One hidden turn or mirror swaps the rows below in pairs. Which row is each named row swapped with?
The rows were stretched afterwards, more along some directions than others.
tupa: [  8  11  -1  16   2  10  15  -2  -3 -11   0   5   0   7   9  11   6   9
   0]
fite: [-12  -7   6   3   5  -2  -3   3   0   6   1  15   1  16   6   8  -3  -6
  -7]
gusok: [ -6   8   0  -9   3  11   4   6 -21   3   7   1  -2  12 -11  -8  20   0
   7]
kod: [ 12  11   6  -8  -9  -1   6  19  -6   9   1  14   4  -4  -2   3   2 -22
  10]
vimo: [ 11 -18   9  -3  -1  -6 -18  -3 -11  14  -7  -3  10   5  -2   7  -8   7
   3]
palo: [ 14 -17  11   2   3  -6 -16  -7 -12   5   4 -12   3 -13  -2  -3 -18 -11
   9]
gusa: [  6  12   3   1 -12   4   6  14   7   7  -2  25  -4  -8   0   2   9 -10
   1]
rarar: [  0   0  -2 -20   8  -4  -7   1  -8  -1  10   3   1   4  -5 -11  11  -7
  -7]
kotom: [ -7   8   0  -8   2  -8  15  12   1   6  -3  -6  -3  12 -12   5  -2   0
   3]
luba: [-11  -3   0  14  -6  -9   1  -2   7 -11   1   1  -5  -1  17   9  -5 -13
   3]
butip: [  7 -16  -4   2  -8   5  -1  -1  11   7   9  -7  -7  -8   3  -5   8  12
   8]
Tesak: [  0   0  -1  14 -10  11   3 -10  11 -10  -3  -9  -1  -8   8  -8  -3  -6
  -2]
sofek: [  5  23   5   0  -1  -3  14   9  -4   1   8  21  -3   7  -2  -7   7 -19
   2]
kas: [ 11  -7   9  -7  -7 -13   1  27   7   8   0  11  -1  -9  -1   6  -2   2
   6]
pabuk: [-13   2   5  13 -10  -2   4   8 -10 -12   0   3  -2   0   0  11   5 -11
   2]
Foru: [-14   4   4 -14   0  10 -16 -11 -21  -1  -9   8   4  10 -11  -3  -5  -2
  -7]
vedat: [ 18  15  10   1  -7   1  13  12   4   5   5  -7   1  -4 -15  -8 -13  -8
  13]
taget: [ -8  -2   1   3   6  -6  -9  -6   1   0  -5  -3   5   4  13  12 -14   1
  -4]
Zevak: [  6  -8   8 -10  -4 -11  -4  17  -8   1   0   1  11  -9   6   0   5 -13
  10]
Guvu: [ 20   5  10  15  13   4   4   1  -1   6   6   8  -3  16   0  14 -11  -7
   9]
Desa: [ 5 -9  1  0 10  3  1  9 -3  6 -1 -8  2 15  7  0  3  2 -3]
Piri: [ -5 -15 -11  11  -8  -6  -6  -2   5  -8  -3  -3  -1  -1   9   6  -2  12
 -10]
Gufu: [  0 -14   9  16  -4  15 -14 -10  -2  -3  -2  13   3  -7   1  11  -4   3
   8]
vutir: [  1  -4   6 -14   5  -2  -7  13 -11  -1  -5   6  10   8 -14   2 -10  -7
  -9]
viti: [ -8   4  -3 -10   5   0  14   9   2  11   0  -1  -5  15 -14   6   0   1
   0]
moge: [ -7 -14 -17  -9   1  -2  -4   2  -2   7   1 -10  -7   3  -1  -2   1   1
  -7]
rubuv: [ -6   1  -2   4   2  -1  -8  -3 -14 -15   1  -8   4   3   3  15   2  -1
  -5]
Nisud: [-1 11  4  8 -2 10 12  7  1  0  8  7 -9  1 -6 -4 10 -7 -5]
Dese: [ 14  -9  15   4   1   4 -16  -2 -17   8   2  -7   8  12  -3   1 -21  -7
   5]
keki: [-12  -8   0  -3   3   2  -1  -2   4   2 -10  -2   3  -2   7   7   1  -1
   6]
Gaf: [ -7 -12   4  15  -4  14 -11 -13  -7  -5  -5   9   1  -3   2   5   2   6
   5]
gat: [ -5   4 -10 -11   0  24  -4 -17  -1  -1  -6   3   1 -11 -11  -8   0  -5
   7]
ravo: [ -6 -18  -8 -12   6 -14 -15   6  -9   1   7 -16   7  -5   1  -5   6  -2
   0]
naba: [ 8 13  4  4  9 -9 12 10 -3  0 -1 -6 -1 25  0  5 -2  7 -3]
simef: [ 10  12  14  -1   7  10  12   5  -5  10   5   7   5   4  -5   1  -2 -14
  -5]
pasuv: [ 12 -13  11   4   3  -8  -2   5  15  12  -3  -3   5  -2  -4   6 -20   4
   6]
sedis: [  9 -15  12  14  -3  16 -11  -7   6   3   1  13   2  -9  -1  15 -10   3
  11]
zekuf: [  5   7   4  -9  12   0 -15   1 -16  -1  -9   4  11  16  -2  11  -7   3
  -9]
taf: [ 13 -14  12  -2   3  -4  -4   4  10  16  -4  -3   6  -2  -7   3 -16   5
   5]
Merut: [  5  15   1  -5  -6   0  17  20   1  19   3  17  -8  11  -8   5   3 -14
   5]
tig: [ 15   5  -3   2  -2  -8  -1  11  -8 -10   5   9   0   9   3   0  -1  -1
   3]
bol: [ 10  -7  -6   7   0  -4  -3 -10   1  -3   5 -12  -4  -6   2   0  11   3
  -1]
lago: [ 11  -5   9  -5  -5  -9  -6  16  -9   1  -4   0  10 -13   4   2   0 -16
  13]
Rov: [-17   6   3   7  -7   7   8   8 -10  -7   2   7  -6   1  -9   6   9 -12
   4]
zov: [ 11 -18   8  -6   1  -6 -12   1   0  16  -7  -3   8   1  -6   4 -11   7
   4]
bubud: [ -4   2  -9  -8  -3  25  -4 -15  -6  -3  -5   4   2  -7 -10  -7  -4  -4
   5]
Tup: [ -4  -7  -1   5 -12  15  -4  -4   1   2 -11  -1   2 -18  -3  -1 -10 -12
   4]
Zope: [-19   1  -4  -2  -6  -4   5   4   0 -17  -4  17   0   4   6   4  20   1
  -1]
Lito: [  5 -11  -7   2   3   5   4 -15  11   5   6  -1 -13 -10   2  -3  -1  10
  16]
keso: [  8   5 -10  -5  13  -3   1   3  -8 -11   8  -2   1   6  -3   0   8   9
  -6]
Vili: [ -5   0  -9   4 -15   9   2   5   4  16  -1  15  -9 -11   3  -3   2  -7
  -1]
fur: [ -9  10 -13  10 -13  10   8  -7   7   1   2  14  -9  -3  -2  -9  -3 -11
  13]
bug: [ -6   1 -13  -2  -2  -1   1   8 -15  -4  10   4  -5  14   6  -4  26  -2
 -10]
gad: [ 12  12   2   6   3  -6   9   7   7  -4   7  -1   1  14   3   5 -12  -7
  -4]
laru: [-14 -14  -2  13  -4  12 -11 -14  -9  -4  -3   9  -2   0   2   3   8   6
   2]
degen: [ -2   4  -8 -10   3  12  -9  -8 -15  -9  -2  -2   7   0  -3   5   5  -3
   0]

vimo is swapped with sedis
fite is swapped with Piri
Gaf is swapped with taf
naba is swapped with Nisud
gusok is swapped with vedat
Tesak is swapped with Desa

